(42, 160, 89, 198, 178) value 198, 42
((41, 45, 58, 89, 42, 5, 29), (27, 38, 31, 12, 41, 63, 41)) value 89, 5
(-11, 523, 720, -548) value 720, -548
(4474, 2235, 4176, 7855) value 7855, 2235
(411, 136, 118, 109, 809, 610, 75) value 809, 75
(-9, -36, 17, 31, 15, -19, -38) value 31, -38
(226, 10, 197, 82, 99, 14) value 226, 10
---
[[ 5.70 -2.53  0.12  1.93  4.09 -1.54  0.50 -0.47  5.87 -0.43 -5.11  3.59
   4.84 -0.53 -0.60]
 [-1.12  0.93 -4.68  2.03 -4.70 -1.55  4.19  0.58  1.82  6.36 -5.86  5.20
  -4.42  3.35 -3.33]
 [-5.43  1.48  6.19 -5.30 -3.32 -5.87  3.68 -3.47  5.31  3.61 -3.30  5.27
   4.52  1.96 -4.09]
 [ 1.80  6.18 -6.43  0.69  5.52 -1.01  5.90  2.06  2.93 -1.76  0.04  4.46
   0.09  0.30 -2.22]
 [ 3.40 -3.71  2.21 -0.39  4.90 -4.75 -1.71 -1.49 -1.35  2.12 -0.56  3.16
  -3.86 -4.51 -5.94]
 [-1.18  3.17  6.14  1.73 -2.65 -1.19 -4.70 -4.00  4.05 -2.52 -5.41  5.65
   2.96  3.16  6.06]
 [-1.60  1.70  2.06 -2.27  5.80 -2.11  0.38 -0.61  4.74 -5.74  2.42 -0.36
   0.85  3.24  0.55]
 [ 1.25 -2.05  1.93  3.20 -1.99 -2.85  1.01  5.66  4.70 -4.72 -6.08 -6.46
  -4.72  5.72  0.42]
 [-3.15 -3.86  4.38  3.90 -3.87  0.10 -0.79  4.58 -1.41  6.12  4.22 -3.69
  -2.40  4.53 -0.13]
 [ 3.78  3.21  1.86 -3.96  1.32 -2.33  0.01 -6.04  1.90 -0.55  1.48 -5.29
  -3.56  3.96  6.20]
 [ 5.49 -1.85 -5.43 -1.48 -5.87 -5.49 -3.57  5.78 -3.67  0.24 -2.90  1.07
   0.72 -2.25  3.77]
 [ 1.81  0.72 -1.93 -2.82  2.64  5.87  2.83 -4.60 -2.53  5.74  4.01 -3.51
  -3.90  0.67 -3.66]] | 0.72

[[ 0.45 -1.04 -0.92  1.90 -1.41  2.46 -1.34  1.54 -0.01  2.24  3.37 -0.85
  -0.27 -1.49  1.57  0.25]
 [ 2.12 -5.02  0.15  0.83 -6.47  0.44  1.45  3.08 -1.99  5.65  0.64  0.47
  -2.60  1.54  4.26 -1.78]
 [ 0.79 -2.97 -1.81  2.76 -3.98  3.47 -2.70  2.54 -0.48  3.97  4.94 -1.72
  -0.99 -2.97  2.79 -0.04]
 [ 1.36 -1.19  1.53 -0.52 -1.39 -1.03  3.41  1.15 -0.94  2.23 -1.70  1.80
  -1.07  3.68  1.84 -1.03]
 [ 2.61 -5.10  1.58 -0.56 -6.44 -1.58  4.21  2.87 -2.52  5.63 -2.31  2.01
  -3.05  4.54  4.38 -2.52]
 [ 0.49  2.11  2.20 -1.17  2.93 -1.54  4.08 -0.42  0.18 -0.68 -2.64  2.38
   0.42  4.42 -0.30 -0.10]
 [ 2.76 -5.15  1.91 -0.89 -6.47 -2.07  4.86  2.83 -2.67  5.66 -3.00  2.37
  -3.19  5.25  4.45 -2.71]
 [-0.28  3.46  1.25 -0.23  4.59 -0.03  2.02 -0.83  1.05 -1.80 -0.52  1.30
   1.37  2.18 -1.25  0.87]
 [ 1.91 -1.85  2.55 -1.53 -2.17 -2.55  5.49  1.25 -1.56  2.76 -3.89  2.93
  -1.70  5.95  2.34 -1.78]] | -1.85

[[-2.06 -0.70  2.21  0.67  1.68 -2.55 -1.92  0.26  3.45 -1.73 -3.34 -0.04
   6.01]
 [-0.78 -1.68  0.54 -1.36  0.89  0.08 -0.04  0.87  1.20 -0.24 -0.38 -0.96
  -1.87]
 [-2.05  1.74 -1.65 -1.07  3.24  1.36  3.05  1.82 -6.14 -4.16  1.81  5.89
  -1.26]
 [ 0.41  2.69 -2.42  0.41  1.84 -0.64  1.59  2.43 -0.42 -1.37 -0.70  0.16
  -2.51]
 [ 0.29  3.06  0.09 -1.43  2.48 -3.87 -0.52  1.68  2.82 -2.00 -4.56 -2.17
  -0.67]
 [-1.47  0.86  0.56  1.23 -0.86 -1.30 -1.60  1.08  0.40  0.46 -0.37 -0.70
   2.82]
 [-1.56  0.02 -1.46 -1.14 -4.48  0.10 -0.78  2.81 -0.75 -0.19  2.18  2.56
  -1.86]
 [ 0.85  6.34  0.02 -6.32  0.46 -3.80 -0.95  2.99 -1.02 -2.85 -0.48  0.00
  -0.89]
 [ 1.23 -1.78  4.25 -3.23  2.03  1.13  0.23 -4.09  0.46 -0.81  0.10 -0.67
  -0.15]] | -1.78

[[-0.44 -2.34 -1.03  1.37 -2.65  1.78 -3.33  1.64 -1.27  0.87  2.80]
 [ 0.19 -1.26 -0.52 -0.75 -0.23  0.09  0.55  0.16 -0.23 -0.60  0.01]
 [-2.61  1.90 -1.39 -0.58  3.85  0.90 -1.52 -3.40  1.87  2.16  4.60]
 [-0.25  0.32 -0.66 -1.03 -1.12 -0.36 -1.06 -0.24  0.43 -0.88  0.57]
 [-0.85  1.02  0.71 -0.18 -0.91 -0.34  0.41  0.13 -0.12 -0.30 -0.42]
 [-5.17  2.70 -2.11  0.78  2.73 -2.22  3.60  2.97 -6.80 -2.21 -0.77]
 [ 0.13  1.74  0.59 -0.42  0.14 -1.04  0.40 -1.56 -0.89 -0.46  1.05]
 [-0.66 -0.02 -1.05  0.62  0.49  0.60  0.51  0.01  0.32  0.29  0.63]
 [ 1.29 -3.12  0.07  0.20 -1.59 -2.62 -5.14 -1.07 -0.02  4.44  1.00]
 [-0.14  0.03  0.70  0.95  0.85 -1.61  2.45 -0.59  0.54  0.15 -0.22]
 [ 0.44  0.05 -0.26 -0.56 -0.82  0.01 -0.63  0.41 -0.48 -0.82  1.02]] | 0.05

[[ 4.51 -1.67 -1.65  5.99  3.99 -0.50 -3.96  1.47 -1.43 -0.92  4.83  5.04
   0.42 -1.07]
 [ 5.41 -5.93 -4.47  5.48 -2.83 -3.07 -4.43 -3.22 -2.04 -4.66  6.29  5.01
  -3.38 -2.98]
 [-0.90  3.84  3.54  0.61  6.05  2.99  2.52  5.63  1.31  5.34 -1.78 -0.76
   4.71  2.54]
 [-4.24  2.06  1.35 -3.79 -4.35  0.34  5.99  5.91  0.08  5.25 -4.53 -5.28
   5.75 -0.33]
 [-2.65  2.52  1.46 -4.95 -2.31  1.16  4.30 -1.41  1.16  1.32 -4.36 -4.87
   0.30  0.78]
 [-2.92  3.58  3.44 -2.88  2.53  2.81 -3.58 -2.36  2.35 -3.35 -2.00  0.56
  -3.72  2.36]
 [ 4.75 -4.56 -2.82  6.15  1.57 -2.22 -0.49  2.27 -3.42  0.42  4.65  3.87
   3.42 -2.86]
 [-3.59 -0.30 -0.40 -1.28 -2.81  0.28  1.79  5.38  0.50  4.56 -2.52 -2.53
   5.19  0.43]
 [-5.25  1.66  1.83 -2.74 -0.54  1.69  2.21  5.64  1.15  5.07 -4.46 -3.73
   5.43  0.69]
 [-0.65  3.13  3.39 -0.42  5.00  3.52 -5.57 -3.95  3.40 -4.31  0.50  2.79
  -4.62  3.19]
 [ 3.29 -3.26 -1.55  0.14 -3.73 -2.93 -3.18 -5.76 -2.53 -5.00  2.05  1.97
  -3.25 -3.13]
 [-5.27  3.30 -1.03 -5.68 -4.33  1.66  3.99 -2.71  2.90 -0.31 -5.37 -5.09
  -4.41  2.61]] | 3.30

[[ 5.70 -5.95 -5.43  0.27  0.56  2.39]
 [-3.04  4.67  3.46 -3.61 -1.32 -0.90]
 [-1.97  4.72  3.40  0.72 -3.01  1.26]
 [-2.96  1.52  2.65  2.65 -0.43 -1.68]
 [-3.05  1.24  1.23 -0.31  3.24 -2.87]
 [ 4.34 -2.54 -2.76 -2.20 -2.29  2.83]] | -2.54
---
array([-7.58, -4.64, -0.71,  7.27, -1.93, -5.49]) ==> -4.64
array([ 5.55, -2.00,  0.43, -4.90, -1.01,  5.02]) ==> -2.00
array([-2.36,  6.24, -5.00, -3.52, -0.39,  6.87]) ==> 6.24
array([-0.48,  7.49,  2.57, -1.10, -2.81,  4.47]) ==> 7.49
array([ 3.78, -4.34,  7.27,  7.12,  4.50, -7.02]) ==> -4.34
array([ 2.72,  5.83, -2.51,  0.96,  2.31,  6.14]) ==> 5.83
